In the rows, zero is written as 128.
Where one turn sends some rows of the set: a few examples, then the rows asked
k_738: [109 116 114  91 119 103 125  91 105 107 105 106 131]
k_107: [155 138 139 155 156 130 147 162  99 132 131 129  96]
k_909: [129 144 153 150 111 155 128 130 141 112  98  93  75]
k_300: [ 86 116  87 133 125 109 144 126 122 105 113  85 104]
k_115: [144 144 137 136 143 142 121 169  95 141 142 132 109]
k_211: [113 110 122 132 116 115 172  92 153 124 135  89  92]
k_323: [101 107 113 121 141 111 144 115 118 105 121 113 167]
k_345: [159 139 155 141 141 143 141 151 113 148 151 133  99]
k_722: [103 109 103 142 128 103 168 109 138 109 116  85  93]
k_606: [152 141 145 134 118 154 121 153 101 143 150 143 111]
k_352: [121 146 142 147 114 155 116 140 131 108  91  93  81]
k_897: [116 103 138 117 130 120 158  91 140 121 142 117 160]
k_880: [147 138 126 155 138 133 132 168  84 119 121 137 106]
k_267: [168 131 151 159 135 136 158 142 110 133 136 139  94]
k_485: [110 102 120 131 147 105 163 106 124 104 120 112 159]
k_161: [123 147 149 140 105 163 113 133 138 117 103  95  83]
k_95: [100 109 117 111 131 121 133 111 121 114 135 115 170]
k_168: [112 119 122  85 112 112 123  84 112 116 116 109 132]
k_182: [125 145 145 151 115 152 126 137 136 108  92  93  77]
k_353: [144 141 129 141 127 146 116 166  88 131 136 141 112]
k_505: [120 115 132  88 112 111 136  73 123 121 121 110 128]
k_621: [165 136 156 142 122 147 141 140 112 143 149 144 101]
k_69: [160 132 137 164 143 128 154 155  96 121 121 136  99]
k_628: [161 136 151 151 152 134 152 153 109 139 141 130  94]
k_734: [124 110 133 100 119 102 151  71 124 115 112 107 119]
k_49: [ 80 122  89 114 109 123 121 125 124 119 130  90 115]
k_105: [ 90 122 108 104  95 134 124 109 139 136 148  93 113]
k_474: [106 115 124 114 100 130 150  93 154 137 153  93 101]
k_790: [107 108 131 109 125 127 140  99 130 123 145 117 167]
k_497: [151 144 147 133 138 145 125 160 105 149 152 134 106]
k_545: [114 113 114 102 126  95 139  88 108 102  97 104 125]
k_445: [119 148 143 142 108 160 111 140 133 113  97  95  84]
k_189: [119 102 132 129 142 110 168  95 135 112 130 115 156]
k_951: [122 109 123 105 127  95 152  78 116 107 100 105 120]
k_98: [127 145 152 146 107 159 121 129 143 117 103  94  78]
k_273: [144 140 133 147 153 132 133 171  92 132 131 129 102]

k_345 moves to k_628
k_168 moves to k_505
k_790 moves to k_897
And these:
k_474 moves to k_211
k_182 moves to k_352
k_621 moves to k_267

Where one turn sends some rows of the set: a few examples, then the rows asked
k_335: [139 100  97 150 121 109 165 120 133  92 149 105 128 110 142 106  90 124
 163 121 113]
k_794: [108 138 101 127  96 147 148 104 157 128 138  97 115 114 107 124 104 107
 136 181  93]
k_561: [ 78  98  77 129 107 115 208 117 173 130 149 111 105 132 153  96  91 144
 158 136  96]
k_431: [103 112 135  79 137 120 153 125 206 119  85 150 122 113 110  76 105 152
 146 122  82]
k_926: [ 95  74 119  81 118 145 182 136 164 168  69 115  94 119 126 102 118 149
 147 142 105]
k_906: [ 63  79 156 120 107 103 176 110 173 135  77  96 123 100 136  94  88 112
 140 102  99]
k_385: [ 83 114 117 125  85 121 196 103 184 105 149  92 134 117 143 138  98 140
 176 132  97]
k_910: [132 107  90 104 102 148 167 122 176 163 111 154 142 119  96  82 112 126
 123 139  71]
k_242: [117 125  85 117 130 116 160  95 180  76 133 101 116 129 112  94 103 102
 149 141 109]
k_433: [138  45 109 108 126 156 171 135 156 132  94 118 121  69 142  85 100 123
 143 108  95]
k_528: [ 92  91 161 117 112 113 152 108 160 148  78 128  99 113 100 114 109 116
 137 128  66]
k_413: [126  98 148 100 111 181 169 109 153 164 103 136 131  78 121 112  75 104
 149 126  86]
k_258: [144 102 109 111 114 136 159  89 163 126  85 133 127  60 126  61  95 127
 131 130  85]
k_943: [137  86 131  81 117 155 154  90 170 116  86 135 131  96 139 113  64 112
 163 101 124]
k_241: [116  95 126 124  85 141 141  81 163 111 105 123 145 110 154 145 130 101
 147 126 113]
k_279: [137 137  92 119 105 131 177 108 141 127 147 110 133 121 122 109  61 131
 164 149 128]
k_972: [ 78  94 104 147 105 132 163 143 155 117 146 107 109 147 119  85  81  88
 148 133  71]
k_992: [121  96 127 112 119 118 152 135 153 112  71 130 105  92 102  62 105 109
 159 101  82]
k_831: [101  57 120 126  88 119 145 160 153 121 126 100 163  92 118  78 104 126
 125 147  84]
k_912: [ 80  78 135  79 124 109 155 136 166 127 108 132 124 143 123  86  61  90
 175 122 127]
k_2: [107 107 104 118  81 139 156 115 179  78 122  86 143 122 151 105 107 138
 175 182 107]
k_830: [127 112 129 110  96 133 126  73 178 105  99 141 143 104 144 124 131 117
 160 126  94]
k_145: [ 91 130 153  93  88 165 161 121 151 149 106 120 166 124 126  97 118 143
 161 159 109]
k_381: [101 130 106 132  98 143 151 150 191  99 139 140 148 136 129  90  82 115
 159 170  77]
k_270: [100  69 129 114 103 127 148 102 194 154 133  97 142  98 124 116  70  74
 156 125  66]
k_594: [134  64 129 100 107 148 147 123 151 142  72 103 127  92 143  74 108 160
 172 152  77]
k_758: [ 96 110  95 120  93 111 189 140 187  96 158 132 130 108 127 113  99 159
 145 157  94]
k_918: [ 80 105 122 111 105  99 149  90 141 117  91  97 113 102 143  54 127 120
 160 141 114]
k_195: [ 81  99 110 142  88 105 171 122 172 126 152 135 116 130 144 139  66 125
 155 144  84]
k_56: [107  56 129 125 103 116 153 176 168 133 104 115 173 113 123  78 104 129
 152 140  76]
k_15: [ 86  82 169 126  94 117 154 122 178 127  77 128 155  93 153 112 100 146
 133 148  91]
k_402: [114  79  93 121 143 143 154 130 193 100 140  94 136 150 150 120  84 103
 176 124  97]
k_809: [111  84  84 131 118 167 152 152 169 146 147  93 129 125 145 117 101 126
 149 171  80]
k_160: [ 99  71  98  74 142 146 183 113 175 120 145 128  99  96 140  76 127 106
 144 138 118]
k_808: [123 110 113 119 137 149 176 145 151 121 175 117 129 111 144 111  72 121
 183 133 112]
k_807: [ 83  84  99 105  97 148 183 114 148 103 138  71 101 150 132  97  95 116
 164 148 120]
k_945: [ 72  99 146  72 110 137 188 118 175 127  92 117 122  97 133  82 105 161
 128 142 132]
k_764: [ 89  95 105 133 114 102 165  95 156 110  94 103 138 104 166  49 121 102
 160 140 107]
k_723: [112  65  92  58 132 142 164 110 186 118 120 118  99  96 147  88 125 123
 171 128 122]
k_268: [131  95 153  88 130 156 159 136 181 126  75 146 142 117 130  93  82 119
 197 123  86]
k_789: [131 111  97 147 109 124 167 130 150 137 155  86 137  81 141  97  75 127
 173 158  86]
k_193: [ 85  68 132  79 118 133 156 126 162 131 126 136 136 146 146  98  53  96
 163 149 131]
k_578: [109 103 144  77  94 157 143 108 129 148  81 116  95 110 104  97  84 130
 160 125 107]
k_732: [108  49 120 103 101 135 158 118 175 169 116  96 120 103 115 124  86  83
 164 117  70]
k_253: [130 103  67  98  97 147 167 125 191 148 114 140 158 119 119  79 101 137
 116 143  99]
k_269: [ 79  91 135 102 126 127 191 148 189 149  84 156 137 125 137  75  77 135
 126 129 105]
k_584: [102  80 139  96 110 126 142 121 202 132  61 100 134 106 151 122 108 146
 179 117  90]
k_839: [ 83 146 141  92  89 169 175 118 160 133 120 118 169 120 117  96 105 113
 153 136 122]

k_807 moves to k_809
k_943 moves to k_269
k_241 moves to k_193
And these:
k_723 moves to k_56
k_528 moves to k_578
k_561 moves to k_789

Where one turn sends some rows of the set: a few examples, then the rows asked
k_948: [ 77 113 103  99 184 147 153 170 146 132 154 134]
k_310: [128 161 115 124 157 115 117 181 115 167 161  81]
k_544: [ 91 152 139 132 120 113 143 155 122 106 183 131]
k_444: [103 144 119 141 105 165 141 130 103 111 170 118]
k_683: [117 166  96 134 173 119 110 172 139 162 161  91]
k_511: [105 122 124  98 155 174 134 152 109 143 129 162]
k_25: [127 157 116 132 166 113 116 172 109 163 159  81]
k_112: [ 98 115 119  98 161 183 144 147 111 146 136 142]
k_743: [ 69 111 140 115 169 178 131 170 107 127 157 116]
k_778: [140 154  93 127 163 125 120 157 111 167 149  82]
k_822: [ 85 146 132 144 116 135 150 160 129 108 192 127]
k_235: [ 79 112 144 125 171 171 124 179 111 123 135 114]
k_715: [116 142 106 148 108 160 135 140 106  98 154 117]
k_930: [ 75 112 124 107 175 156 158 173 142 142 156 142]
k_342: [ 76 110 145 133 159 179 126 172 112 127 140 113]
k_985: [105 142 115 133 106 142 168 132 137 133 164 148]
k_473: [131 153 105 129 154 116 133 172 132 180 145  84]
k_548: [ 99 125 128  86 164 166 128 140 110 143 125 144]
k_989: [118 164 107 133 153 135 103 167 127 171 147  75]
k_85: [ 96 152 132 146 122 123 143 166 126 101 178 135]
k_128: [118 166  93 131 165 124 113 178 141 168 156  89]
k_512: [107 121 122 101 167 173 134 155 108 136 120 149]
k_586: [129 169 104 123 155 129 107 160 131 178 145  98]
k_411: [130 149 107 133 163 109 135 165 131 177 150  84]
k_534: [ 81 112 104 118 176 156 150 183 146 131 155 144]
k_104: [107 131 127 149 106 142 170 144 143 138 148 142]
k_142: [129 170 102 128 162 122 110 153 136 180 144 100]
k_307: [116 140 121 146 106 135 164 141 144 127 144 146]
k_538: [111 134  98 144 113 169 140 139 103 106 160 125]
k_427: [118 162 105 139 161 134 104 154 127 168 144  75]
k_870: [104 137 121 136 105 130 169 125 147 133 145 127]
k_929: [137 154  92 127 155 130 121 167 112 169 153  81]
k_898: [107 143  97 135 114 154 139 129 103  99 166 108]
k_999: [ 67 111 141 120 170 167 128 166 115 126 139  98]
k_125: [ 92 147 137 143 122 128 141 171 114 107 183 141]
k_443: [ 86 111 113 116 180 152 152 184 148 130 144 142]

k_125 moves to k_342
k_898 moves to k_548
k_586 moves to k_473
And these:
k_444 moves to k_112
k_142 moves to k_411
k_235 moves to k_715

